In the data rows, the value 128 means zero.
In each game, the first row plays the second. By how much does the first row win? 10 means about a draw, 20 a big win and 0 a big loss. Wins can go round in a circle. Each row has two weighted sums of its numbers, A and B, taken from their middle values. A row wins by its A times the other's B, less its B times the other's A.
[125  95  98 170 141 147 100 136 103 115 156 137  99 134  98 121 104 136
 129  96 102]
[146 124 106 132 147 129 106 130 110 102 142 122 113 123 120 141 112 137
 126  94 109] >> 10
[140 117  96 183 124 125 106 139  94 102 156 128  80 126 104 109 117 146
 111 101 118]
[207 167 122 121 106  86 131 120 137 149 118  89 137 106 173 152 140 110
 153 131 119] >> 12
[ 87  77  86 190 149 155  96 169 101 120 157 162  92 149  91  77 130 145
 106 114 107]
[112 109  80 186 138 142  86 196 105 104 166 132  92 145 129  97 102 142
  91  99 100] >> 4
[118  84 161 108 126 137 142 100 132 120 107 143 164 106 140  99 137 123
 102 165 127]
[182 152 130 106 106 101 140 110 150 128 117  94 131 108 146 150 139 123
 155 131 127] >> 13
[107  92 151 108 139 171 145 106 145 118  99 162 153 139 117 103 146 110
  82 147 154]
[137 170 132  92 114 109 150 102 131 147 118  86 148 110 123 156 133  98
 129 162 157] >> 12
[159 123  91 138 127  99 102 149 105 120 128  96  97 119 140 132 120 136
 123 107 102]
[112 143 147 103  91 132 140 113 129 147 121 136 157 106 146 124 149  98
 111 135 208] >> 6
[113 105 128 159 155 161 120 151 110 102 133 146 111 141  93 103  79 173
 106  99 104]
[115 101  96 173 135 154 113 192 109 102 136 107 105 138 108 109 115 134
 119 101 113] >> 9
[124 147 147 104 106 112 169 117 158 171  90 114 149  98 143 123 167  89
 139 136 140]
[128 151 119 148 143 107 118 121 133 106 136 114 121 147 113 124 127 136
 131 135  93] >> 10
[ 97 110 122 157 164 146  83 149 110  89 141 145 107 165  83  99  83 160
  96 103  82]
[107 109 126 101 130 147 124 117 112 134 117 146 143 114 126  99 110 130
 102  99 114] >> 9
[ 92 103 108 132 171 155 102 142 123  89 143 151  99 198 100  99  93 167
  82  86  97]
[113 112 110 127 157 147 112 139 112 115 144 135 103 137 104 110 110 153
 100 107 137] >> 13
[134 157 173  84 114 103 155  98 148 141  99  96 187  86 115 155 152 111
 141 171 111]
[139 156 154  86 100 109 142 100 145 138 110 122 149 114 142 140 142 106
 178 140 145] >> 5
[103 120 150 103  98 158 166 115 157 139 105 154 149 120 113  99 139 106
 100 157 147]
[103 103  80 200 254 147  72 200  76  91 222 155  95 191  91  94  83 255
  82  86  79] >> 10
[108  92 110 139 133 175 104 152 114  98 122 158 118 144 108 103 102 150
  96 124 106]
[ 90 103 125 116  95 151 134 118 128 112 117 153 123 137  93  94 120 106
  82 129 121] >> 10
[122 123 114 133 158 121 121 139 123 115 138 112 109 143 100 118  88 134
 130 117  93]
[ 90  81 110 145 145 166 108 140 107 108 139 141 121 142 104 107  88 172
 108 119  90] >> 8
[113 152 180  80 107 147 170  91 204 164  81 137 180  83 156 136 152 103
 139 197 149]
[118 122  86 168 142 135  96 162  86  91 177 136  92 186  96 103 106 155
 109  94  97] >> 10
[255 183 186  77 106  67 236  86 237 226  78  46 195  80 233 187 152 101
 188 253 141]
[183 169 143 115  88  80 152 100 143 167 115  94 145 100 165 171 157  98
 157 128 137] >> 17
[112 127 170  96 106 141 189  80 185 142  95 168 180  89 148 145 153 121
 142 192 128]
[128 136 134 136 117 122 120 139 126 123 130 109 128 115 118 124 129 111
 130 103  97] >> 12
[169 155 114 120 131  96 108 108 128 145 128  99 124 129 139 150 126 119
 150 112 124]
[103 103 129 127 128 155  88 150 122 118 149 153 115 144 102  87 115 129
  91 109 104] >> 10
[105  87 106 162 217 151  91 163  89  96 195 141 101 180  79 103  79 218
 118  99  71]
[101  99  80 172 166 145  88 161  99  76 157 137 107 200  88 105  76 160
  93 101 100] >> 10
[103 149 145  98  91 116 155  86 141 178  95 132 152  72 156 146 193  76
 158 159 222]
[101 101  98 166 127 146  79 193  86 108 173 162  84 161  96 114 115 142
 104  94 109] >> 7
[107  97  76 153 239 167  96 162  89  80 180 158  80 179  91  97  86 243
  70  72  93]
[122 146 122 128 127  94 115 141 119 118 127 107 118 123 117 137 120 125
 123 117 156] >> 13
[ 92 105 154 106 104 151 142 117 155 161 118 146 152 110 127 115 150 101
 123 165 165]
[182 170 191  80 102  76 174  89 158 138  81  89 196 108 159 187 154 116
 189 201 136] >> 11
[151 151 125 136 139 109 110 150 120 127 133 109 111 110 120 135 112 126
 129 124 137]
[133 123 134 121 131 128 123 141 122 113 115 129 118 133 143 115 110 143
 104 116 131] >> 10
[ 90  81  94 158 240 147  79 180  96 102 196 163  90 170 120  90  86 185
  91  83  93]
[134 149 172  89  82 107 175  98 175 164  97 105 170  96 134 172 242  89
 164 190 202] >> 7
[153 147 120 115 117 103 145 136 135 130 124 107 128 119 134 146 115 104
 142 111 119]
[101 101 112 136 139 125 117 145 107 100 132 157 113 163 130  99 123 148
 104 107 119] >> 4
[101  99 167  84 114 150 142 102 161  89  95 147 165 139 100  97 140 123
 102 147 143]
[110 103 114 124 152 172  88 132 105 102 142 172 113 132 100 103 102 138
 104 111 113] >> 12
[105 115  89 158 146 156  96 160  72  76 174 172 103 175  88 101 106 146
 104  89  97]
[118  81 125 138 145 148 113 127 117 102 149 140 113 162 110  90 113 157
 116 107 100] >> 7
[103  87 110 175 230 182  88 160  99  86 160 157  95 190  93  90  72 211
  96  92  75]
[140 136 102 157 127 114 120 130 119 115 156 122 103 119 134 135  96 126
 126 109 125] >> 7
[118 123 132 104 122 136 123 135 148 120 110 125 138 110 117 115 153 116
 135 149 109]
[191 204 177 112  85  83 187 106 172 175  95  72 164  83 191 209 185  86
 244 182 210] >> 11
[108  92 156  84 112 117 160  91 154 100 105 140 148 126 127 101 145 110
 102 163 119]
[112 154 157  89  79 142 184  94 195 150  90 132 183  91 135 148 193 104
 162 192 209] >> 8
[120 163 126 115 102 105 120 118 131 145 103 110 131  96 153 153 133 111
 158 147 151]
[157 144 170 103 104 101 172 102 182 151  87 110 160  89 151 173 208  94
 160 145 162] >> 6
[108 129 163  77  82 119 178  98 182 135 107 128 146 106 153 120 213  86
 122 161 210]
[121 115 114 127 130 107 104 132 114 115 134 110 107 112 127 132 126 132
 136 116 130] >> 11
[101 105 119 139 161 117 100 132 119  96 129 136 116 149 100  99 113 154
  96 114 107]
[107 115 143 118 132 110 139 126 131 123 117 128 149 132 117 131 149 110
 122 117 124] >> 9
[ 67 110  76 199 149 201  76 180  89  94 221 227  62 192  93 101 122 159
 106  72 104]
[132 115  98 131 143 149 117 112 112 128 152 119 115 122 104 107  93 142
  98 109 111] >> 9
[120  92  98 185 251 109  91 169  72  83 169 154  80 184  79  99  72 255
  82  89  88]
[ 97 105  86 203 136 221  88 184  80  89 243 204  73 198  76 103  98 147
 102  61  97] >> 16
[168 168 162 104 100  92 153 120 151 139 105  86 170 125 143 198 123 123
 181 136 118]
[117 112  83 142 157 122 100 155 112 106 148 125 107 162  96 101 104 156
 125 101  88] >> 5
[167 194 157  86 106 109 167  94 157 226 108 110 167  80 248 160 138 110
 170 180 154]
[117 123  94 146 150 133 102 150 110 104 138 128 111 171  98 110 118 148
 133 109 114] >> 12
[164 176 151 108 107  94 174 112 165 174 113 101 148  80 165 189 190 103
 170 148 236]
[112 107  89 174 150 145  76 190  94 120 183 140  80 145 102  92 100 154
 114 103  93] >> 14
[103 141 106 132 122 139 117 132 109 124 134 137 123 117 113 110 104 129
 121 111 140]
[105  95  94 112 146 160 139 123 116 100 124 139 123 159  98 105 106 130
 106 131 113] >> 9
[108  87  67 220 137 145  93 217  94 102 169 137  84 137 112 109  98 153
 100  89 131]
[135 169 133  94 126  94 129 108 145 139 120  89 123 100 133 166 137 131
 165 135 107] >> 3
[101 103  98 146 136 147  88 135 112 104 127 154 107 137  86 107  98 132
 109 119 124]
[117 123 104 131 147 103 112 134 119 110 152 107 115 132 100 110  86 153
 134 112 100] >> 13
[ 99 131 193  80 102 154 211  76 222 166  74 156 218  96 156 127 154 113
 121 255 145]
[118  97  83 157 139  99 113 139 119 118 150 129 101 138 123 117 100 135
 122 103 107] >> 11
[162 164 136 112 109 103 130 100 137 133 110  96 128 103 133 157 134 110
 174 173 141]
[146 109  91 197 151 119 100 201  94 123 167 120  77 134 104 117 118 148
  88  94 131] >> 9
[113  81  94 158 229 147  91 190  94  83 170 139  92 181  86  84  61 226
 100 103  85]
[113 119  98 168 146 122  93 147  76 102 177 114  97 163  96 131 104 152
 111 107 100] >> 9
[110 126 153  96 116 148 152 106 157 138 105 140 167 141 124 101 139 130
 123 133 134]
[113  97 106 171 212 151  83 159 105  86 157 136  95 202  93  97  88 207
  96  99  82] >> 8
[133 150 150 101  82 107 155  98 146 188  92 105 124  83 191 178 170  86
 162 161 188]
[107 122 152 112 109 157 133 117 132 130 110 154 133 130 126  99 123 122
 106 131 149] >> 10
[196 203 189  86 106  89 159  94 159 158 101  86 184 115 162 205 145 106
 180 181 124]
[165 205 176  94 100  92 138 108 137 134 103 101 184 108 138 201 134 104
 209 181 154] >> 14
[ 87  87  86 164 219 169  91 146  83  86 147 167  92 193  98  87  86 236
  98  96  82]
[161 146 213 103 122  99 221  89 222 186  78  99 184  98 192 149 142 126
 136 218 146] >> 15
[255 151 162  98 112  80 162 118 152 154  87  76 149  96 181 151 138 126
 162 145 125]
[160 176 147 108 123  96 147 121 150 136 117  99 150 105 137 160 135 121
 169 142 142] >> 15
[113  97  89 184 127 142 108 159  96 126 139 157  80 149 106 109 106 123
 118 101  90]
[126 117 232  84 109 114 160  76 177 156 105 116 190 105 121 153 115 130
 161 170 142] >> 19
[163 183 139  86 100 110 152 126 164 141 105  92 148  96 151 154 173  98
 187 166 174]
[108 122 130 124 131 143 129 126 126 113 127 139 115 137 108 118 130 135
 144 124 107] >> 9
[ 95 105 142 127 136 190 127 110 133  98 139 193 128 133 102 101 118 122
 123 117 116]
[140 144 114 113 131 147 118 120 123 131 122 122 134 119 126 128 129 134
 135 117 104] >> 12
[128 109  94 184 143 128  83 186  80  91 223 110  90 171 102 115  98 136
  96  83 124]
[101 103  83 197 171 174  83 211  89  94 209 158  80 160 112  77  96 172
 104  80 102] >> 12
[193 255 173 101  70  86 171 108 159 212  90  61 179  80 201 220 203  83
 237 140 255]
[144 144 122 125 116 103 133 120 109 135 118 101 126 126 165 138 112 111
 154 116 125] >> 7
[135 164 157  98 107 107 154 112 146 203 110 117 144  94 173 161 154 101
 140 154 170]
[ 99 110 104 150 117 147 120 124 105 110 143 146 107 137  96 109 108 123
 136 122 118] >> 11
[225 243 178 106  93  67 195 102 186 209  92  76 171  96 187 228 187  80
 204 156 230]
[117 112 150 108 106 131 140 102 147 151  99 154 153 115 137 130 169 118
 121 137 156] >> 11
[149 180 225  68 112  86 159  86 147 131  92 103 206 106 129 182 170  94
 178 178 157]
[103 141 139 124 112 141 124 131 114 117 129 148 123 125 118  87 129 119
 114 116 109] >> 8
[148 177 162  89 102  76 160  72 164 186  90 103 156  83 177 169 148  98
 196 131 166]
[ 99  97 104 118 131 164 110 128 103 108 127 140 137 148 126 105 134 127
  98 143 111] >> 8
[137 131 126  98 131 122 126 120 120  98 121 128 116 120 137 128 134 121
 131 116 122]
[113  90 115 139 138 139 104 148 110 113 124 140 118 149 102 112 104 151
 104 111 116] >> 10
[115 117 117 144 153 129 115 117 120 108 127 135 126 154 126 117 130 118
 102 103 104]
[ 99 103 126 125 135 149 127 113 132 118 135 149 134 136 118  90 112 106
  82 116 107] >> 10
[135 168 180 104  82 124 184 102 185 171  97 103 165  96 143 153 181 103
 156 157 152]
[113 107 112 158 189 141 104 152  91  96 154 147 101 207  86  97  83 179
  91 103 100] >> 5
[113 126 120 104 126 132 133 104 123 124 101 117 131 125 108 141 145 122
 113 127 121]
[107 127 156 108 120 140 150 110 143 113 115 154 160 115 138 109 130 108
 118 131 122] >> 7
[115 123  83 147 128 133 129 145 117 127 140 131  97 155 112 114 126 130
 119  89 141]
[117 101 119 160 158 119  88 155  99  94 161 117  92 150  93 115 126 142
 116 109  88] >> 10
[118 174 123 108 111 110 138 100 142 166 124 119 127 106 120 140 163  96
 123 140 140]
[110  99  96 152 148 151  91 148  83  86 172 153  92 185  79  84 102 161
 119  96  90] >> 5
[126 137 123 125 109 119 112 127 117 118 113 125 105 129 132 126 132 127
 139 112 104]
[117 110 122 129 144 125 110 126 123 128 128 126 127 114 102 117 124 116
 111 111 109] >> 10
[129 112 104 129 146 117 110 149 120 124 148  96 111 125 104 137 113 152
 135 127 113]
[113 103  96 171 210 151  91 147  83  86 168 124 113 186  76  90  76 202
  82  99  88] >> 10
[145 149 114 124 122 117 120 113 107 151 122 105 126 123 132 134 130 127
 148 149 139]
[134 103  96 149 184 125 113 128  89 104 145 120 111 149 108 107 104 148
  98  94  88] >> 11
[187 217 186  94  91  89 176  96 180 168  90  92 177 103 153 204 176  89
 202 206 152]
[108  92 133 121 145 167 102 128 116 112 130 151 118 150 108 110  93 142
  98 101 125] >> 9
[112 120 117 131 130 107 123 120 132 133 139 122 130 138 146 148 115 122
 147 109 128]
[ 99  95 148 122 116 160 138 115 136 104 103 147 128 159  98  84 120 130
  79 135 132] >> 12
[112 107 110 133 156 131  98 152  96 113 157 153 105 142 108 118  91 156
 111  99  97]
[ 95 107 110 133 145 160 102 117 119 106 128 163 116 159 102  94  93 135
 111 109 109] >> 10
[121 114 108 145 150 129  96 143  94 110 141 137 113 143 117  97 104 161
 130 101 102]
[163 146 115 121 120  94 100 127 135 154 118  89 113  86 123 131 144 106
 136 112 122] >> 5
[121 112 102 175 148 116  83 161  86 112 193 126  87 148  88 118 115 142
 134 101 102]
[112 117 141 110 120 141 137 115 140 120 125 109 127 123 124 132 140 126
 119 132 114] >> 9
[101  87  91 169 149 186  86 160  86  80 180 156  90 178  98  92 106 149
  96  92 109]
[101  77  89 153 138 135 100 162  94  80 194 145  90 177  79 107  96 138
 111  72 107] >> 10
[135 147 137 120 107 122 143 113 142 147 113  92 127  89 159 161 157  98
 179 129 170]
[ 97  84 122 132 124 156 131 126 131 113 118 172 121 133 102 103 115 122
  82 127 109] >> 10
[255 147 157 110 114  46 164  94 180 166  95  72 163  94 180 173 134 113
 164 136 149]
[221 162 137 112 114  67 158 100 166 186  97  61 140  89 135 162 143 111
 118 148 128] >> 19
[113 162 114 106 114 121 134 118 120 130 103 131 131 103 135 127 164 108
 123 121 127]
[147 167 155 104  88 126 185  86 171 183  92 105 176  98 178 173 190  72
 125 173 231] >> 10
[135 141 164 116 123 117 135 118 146 140  87 112 139 112 124 157 122 125
 159 148 128]
[113 124 142 112 102 147 150 121 135 154  99 139 146 100 146 136 126 104
 118 128 135] >> 10
[ 72 105  80 191 142 214  67 192  61  89 225 251  87 175 100 103 104 144
 106  72 104]
[ 90 103 143 103 116 186 144 110 162 127 105 213 155 143 112 103 113 121
 116 147 119] >> 11
[121 119 132 140 131 131 113 132 122 100 132 133 128 132 138 114 137 134
 108 111 122]
[105  95  76 213 149 147  86 211  89 112 202 146  68 151 123  94  88 145
  98  86 102] >> 13
[103 115 126 137 135 148 145 106 117 117 130 125 118 122 104 131 122 129
 122 128 131]
[103 105  91 145 119 133  88 167 101 100 155 109 109 137 108 115 113 148
 109  89 109] >> 11
[117 123 102 158 133 140 108 143 110 108 139 120 105 141 126 120 113 125
 130  99 128]
[115 115 152  94  88 166 146 104 142 133  97 150 162 114 134 118 185  80
 116 173 211] >> 8
[129 141 114 138 124 121  96 141 116 131 135 122 127 120 133 118 142 140
 143 121 116]
[161 182 143  80  75 105 155  98 143 201  90 107 163  67 231 187 214  89
 162 141 201] >> 6
[101  92  83 149 249 153  96 181 101  86 189 147  92 189  76  99  72 246
  79  94  71]
[129 150 126 113 124 114 120 127 110 136 129 107 121 114 152 140 112 127
 136 117 113] >> 11
[112  97 106 182 186 139  93 171  86 113 190 139  95 143  93  99  76 189
 113  89  79]
[107  97 110 142 136 154 113 131 120  96 136 153 105 132 110 107 112 121
 108 105 104] >> 9
[ 97  90  96 181 172 147  98 165  89  83 172 140  92 201  88  94  93 153
  85  94  88]
[113 112 136 118 116 143 143 113 132 128 107 139 130 132 160 115 126 118
 136 128 155] >> 6
[125 109  91 170 189 126  67 166  76 110 188 126  92 144 102 103  67 197
 109  96  79]
[206 221 171  86 109  72 171  89 159 136  87  72 166  98 162 217 129  98
 207 180 150] >> 9
[151 146 132 132 124  96 127 131 131 118 142  96 133 119 162 141 112 116
 133 116 146]
[193 150 108 120 117  89 112 130 110 141 115  94 124 108 140 157 145 135
 140 133 146] >> 8
[ 92 105 122 108 126 219 133 118 128 102 124 241 118 155  96 109 133 134
 119 116 104]
[ 84  92  86 191 133 162  98 232 107 108 157 154  90 123 113  90 112 136
 100  94 113] >> 5
[148 144 134 120 120 121 130 124 149 147  97 109 145  96 159 144 137 115
 145 170 158]
[125 136 179  89 120 119 166  76 152 140 101 125 172 103 140 154 144 123
 126 146 174] >> 5
[149 139 112 133 131 112 104 139 126 127 117 110 105 115 102 137 123 134
 133 125 155]
[122 134 159 115 117 131 138  98 132 113 118 155 142 129 120 121 129 113
 134 140 134] >> 11
[112  97  98 157 163 128 106 162 105  91 169 147 103 133 112 105 113 168
 108 103  90]
[152 170 133 116 100 126 120 127 142 152 107 105 146 100 165 142 143  80
 147 141 143] >> 5
[125  99 125 125 138 146 121 151 112  98 122 153 131 141 115 109 108 125
  96 114 100]
[172 148 156  98 100  96 129 113 126 147 110  99 152 103 151 161 118 110
 126 132 113] >> 14
[139 143 129 116 119 110 127 106 117 144 105 143 133 122 139 123 146 115
 118 122 127]
[161 137 155  96  98  92 150  94 149 201 108 105 146  91 187 167 118 106
 166 139 149] >> 11
[216 184 180 106  93  72 175  91 171 208  97  72 157  94 191 197 149 115
 190 179 134]
[159 153 191  96 107 122 160  89 160 156  97 103 190  96 167 206 134 103
 176 154 151] >> 16
[175 179 130 110 102  83 124 108 145 163 121 103 155 103 156 159 159  94
 184 125 173]
[173 143 126 104 107 101 139 126 131 141 113  94 133 105 139 152 112 101
 145 141 124] >> 9
[112 107 108 171 189 128  93 159  99  96 167 131 101 174  93 114  79 214
 102 105  75]
[142 142 159 106 102 128 145 108 142 161 108 105 126  86 163 149 165  98
 140 139 165] >> 10
[173 207 151 110 100  83 146 108 145 197 107  76 162  94 210 217 192  96
 217 139 139]
[108 115 169  98 112 165 173  89 179 149  74 163 178 108 151 131 135 113
 113 145 156] >> 9
[108 134 129 120 109 125 131 106 105 127 118 133 134 106 127 121 127 123
 128 148 130]
[181 205 171 110  91  99 171  91 186 190  85  99 156  94 182 192 222  86
 236 180 218] >> 12
[107 109 108 127 155 153  98 136 109  76 158 150 101 213  98 105 102 150
  93 105  75]
[121 144 139  92 100 129 149 108 163 145 103 107 150 115 146 157 145 108
 152 172 157] >> 14
[108 105 114 155 166 116 106 145 103  83 167 120  95 190 102 112  96 155
 102 103 118]
[129 123 117 140 139 112 124 124 126 113 135 116 109 139 112 128 127 127
 155 109 100] >> 9
[ 84  99  98 170 152 150  79 154  86  76 180 154  87 244  72 110  96 142
  91  92 102]
[129 183 142  92  91 129 146 106 152 193 107 120 152 100 150 131 226  98
 169 121 200] >> 15
[110  99 185  94 120 146 170  91 151 128  95 132 177 114 115  94 165 106
  93 142 125]
[105 107 148 113 100 162 133 102 137 127 112 159 133 115 129  99 150 116
  85 140 158] >> 14
[120  95 100 149 157 119 120 136 103 102 132 109 115 153 112 117  98 161
 113 109  82]
[120  92 128 112 120 172 142 108 131 113 120 146 131 130 102 120 138 127
 125 135 116] >> 14
[175 142 143 103 112  99 127 108 154 141 115  83 148 105 132 166 134 116
 173 132 147]
[132 101 104 162 184 131 123 153 103 108 150 117 107 139 102 105  91 178
 106 105 104] >> 8
[140 156 157 115 107 117 138 121 120 175 108 116 133  94 210 154 148  98
 133 160 116]
[141 156 150 116  98  89 121 100 136 148 117 110 130  98 151 161 135 127
 144 149 124] >> 6
[238 183 139  98  98  94 161 117 167 209  95  72 169  83 207 190 118  94
 217 198 163]
[129 168 138 101 109 119 149 139 129 166 105 122 120 100 143 152 154 113
 139 133 122] >> 16
[108  84 117 127 132 153 106 136 120  98 125 172 131 179  96  90 113 125
  93 114 118]
[110 101 108 165 151 148  98 159  89 106 155 175 103 145 118 117  96 142
  96  89  97] >> 9
[101 107  94 196 127 143  93 200  91  96 173 155  87 141 112  87 117 145
 100  80 122]
[180 200 138 112  79  94 165 100 145 217 101  96 169  67 184 190 162  92
 255 152 157] >> 16
[ 99  87  98 156 218 143  93 159 101  76 175 158  87 170  67 101  88 212
  88  96  71]
[115  95  86 224 143 141  79 229  86  98 168 149  68 167 100  90 100 146
  85 111 102] >> 9
[113 123 120 131 124 129 108 127 126 108 124 147 126 129 110 107 129 132
 111 124 130]
[112 139 155 115 109 137 163 106 140 149 101 128 160 100 148 118 145 101
 125 178 152] >> 13
[124 136 120 125 124 128 123 140 112 124 140 112 109 132 130 128 123 145
 111 107 109]
[ 90 103 112 136 133 140 127 123 119 104 121 149 120 154  88  92 117 144
  98 114 122] >> 9
[132 112 123 132 116 128 123 124 120 120 127 110 121 112  96 135 127 118
 149 107 107]
[126 114  98 148 107 105 110 134 135 121 147 107  90 126 121 124 112 134
 114  99 143] >> 10
[110 112 114 134 128 119 118 121 120 100 121 140 126 132 124 112 123 115
 121 114 122]
[105 123 157 101  91 139 165 113 170 134 103 160 169 115 126 121 154  92
 114 145 172] >> 11
[101  90 104 198 255 157  96 176  91  80 194 141  99 199  88  94  88 255
  88  76  71]
[161 122  98 143 128 107 113 130  96 123 151  96 126 122 113 138 117 137
 128 116 132] >> 10
[107  99  72 216 143 145  98 165 107 123 161 147  95 147 112  99 102 136
  98  92  93]
[110  87  83 172 245 172  98 169  94  98 187 150  90 171  86  84  61 252
 100  76  60] >> 19
[110 110 136 115 132 162 146 112 122 126 121 151 120 136 120  97 137 123
  85 114 106]
[ 95  97 119 133 107 147 135 115 114 113 125 158 126 126 130  90 106 118
 104 111 134] >> 4
[129 122 120 136 146 121 112 123 105  91 120 117 111 144  86 123 117 137
 138 112 106]
[124 122 133 110 128 136 130 115 109 120 127 135 124 128 117 121 106 118
 125 119 139] >> 10
[103 109 134 106 117 168 115 115 136 100 133 156 130 167  93 105 110 115
  91 132 137]
[110 114  96 167 128 126  98 180  94 124 168 150  87 129 117 118 106 151
 116 103  90] >> 11
[163 196 161 106  88 101 135 102 131 197 105 101 146  86 179 178 164  94
 158 127 157]
[107 132 115 120 123 129 137 106 129 117 108 124 111 119 130 114 106 108
 102 122 146] >> 15
[110 107 182  84 117 136 146 100 170 136  99 145 186 122 132 112 148 110
 108 149 134]
[113 103 115 142 122 140 110 146 122  98 129 129 103 136 106 110 124 138
 121 112  97] >> 9
[221 182 197  89  82  72 186  80 212 169  92  89 175  91 176 227 178  80
 193 211 210]
[143 144 203  94 116 124 167 104 146 135 101 119 185 117 150 128 126 108
 152 159 161] >> 9
[126 120 134  98  93 148 166 102 143 156 103 160 167 114 156 132 182 108
 111 173 186]
[133 122 123 131 130 109 131 117 122 131 128 129 131 122 121 110 115 131
 126 137 119] >> 12
[107 105 129 106 117 125 149  94 152 115 108 159 148 122 124 118 140 137
 104 142 139]
[103  97 100 147 154 150 115 123 105  76 158 140  99 180  86 103 102 145
  88  89  93] >> 11
[135 132 119 149 127 103 126 155 119 136 117 109 105 103 127 132 104 131
 138 117 139]
[132 114  89 163 131 132  88 186  91 113 147 117  77 123 106 105  83 136
 108 105 118] >> 7
[121 153 148 125 107 107 144 110 132 141 113 112 126  89 157 151 152 115
 130 142 130]
[108 117 102 132 168 129 104 161  89 108 168 140 105 148 110 110 104 160
 111 107 102] >> 10
[ 95 114 134 127 126 149 139 117 125 120 122 151 135 134 120 120 130 116
 114 114 139]
[173 211 154  89 117 101 146  83 154 222  87  80 155  83 241 190 162 101
 175 176 156] >> 11
[135 115 108 116 152 129 118 136 116 113 125 103 107 138 129 126 117 147
 116 109 102]
[180 139  98 120 120  92 134 130 135 140 132  67 115 108 124 130 134 123
 131 124 128] >> 11
[128 160 137  89 106  96 143 104 156 142 113 112 163 123 145 143 153 110
 152 146 130]
[218 219 161  94  82  89 184  86 185 166  85  83 189  86 181 213 202  96
 195 165 193] >> 11
[101 101 112 113 143 142 117 120 126 110 121 170 121 147 112 115 117 123
 114 129 116]
[173 164 123 112 102  92 131 113 156 127 120  89 131 103 159 164 145  98
 183 142 159] >> 9
[101  95 112 140 127 155 106 159 105 106 143 143  84 144 106  99  98 136
 104  94 132]
[103 109 106 161 181 139 102 183  94  86 170 136  95 197  72 103  93 181
  98  92 114] >> 12
[121 123 112 133 133 112 112 183  91 112 156 132 109 133 117 114 106 147
 116 105  88]
[101 101 141 103 114 128 137 108 145  94 107 167 146 138 124  94 149  98
 104 127 147] >> 8
[120 101 108 124 128 136 115 118 116 113 122 131 118 119 143 115 110 125
 135 125 145]
[108  99  89 216 143 140  88 250  94 113 183 141  68 141 102 109  86 159
 108  94 116] >> 10
[121  87 174  96 109 161 179  91 181 110  97 158 157 136  93  92 134 104
  88 171 148]
[ 97  87  80 203 153 159  88 217  91 112 168 157  77 142 106  94 104 141
  98  92 100] >> 3
[113 147 126 120 136 124 138 121 123 136 129 107 126 108 118 120 106 101
 125 105 122]
[177 137 134 129 107  96 150 124 131 159 118 101 135 112 144 141 112 111
 143 137 137] >> 6
[128  97 119 159 189 126  96 156 101 100 163 112 107 138 102  99  93 209
 128  96  82]
[137 119  98 152 167  94 104 171  94 118 155  94  95 141 110 112 104 145
 131 105 100] >> 10
[152 150 136 110 104  92 152  96 148 194 110 112 144  80 191 173 163  96
 172 161 158]
[135 140 149 106 111  94 134 100 125 134 103  99 149 130 165 174 139  94
 164 146 121] >> 12
[103  97 154  96 127 191 150 115 149 120 101 186 160 145 118  90 100 121
 113 131 132]
[107  92 189  96 126 163 149 104 138 117 108 161 168 145 124  94 134 118
  91 116 114] >> 19
[112 105 112 150 186 158 106 160  96  61 140 158 111 189  86 105  93 217
  98 119  97]
[141 137 177 104 117  99 204  96 185 167  85 122 171  96 161 127 133 101
 145 160 119] >> 8
[108 103  91 169 132 143 100 164  94  80 179 140  73 178  96 103 113 153
 116  96 107]
[112 129 115 132 127 129 118 108 135  91 120 119 116 130 113 136 118 122
 116 125 109] >> 9
[ 97 105  86 176 158 132  93 187  72 102 171 156  84 133  98 105 104 150
 102 111 107]
[122 115  83 185 152 139  96 157  91 117 160 129  97 117 124 112 112 132
 129 101 114] >> 11
[172 189 161  98  95  80 174  96 175 164  95  86 163 105 124 204 180 104
 181 169 158]
[158 134 117 108 127 103 127 110 123 157 118  92 116 114 145 142 126 111
 179 145 114] >> 4
[117 136 148 106  95 110 166 112 147 156 108 119 151 108 132 155 165 103
 111 165 150]
[124 119  89 149 122 125 124 161 110 123 135 129  92 132 120 118 112 135
 106 114 106] >> 10
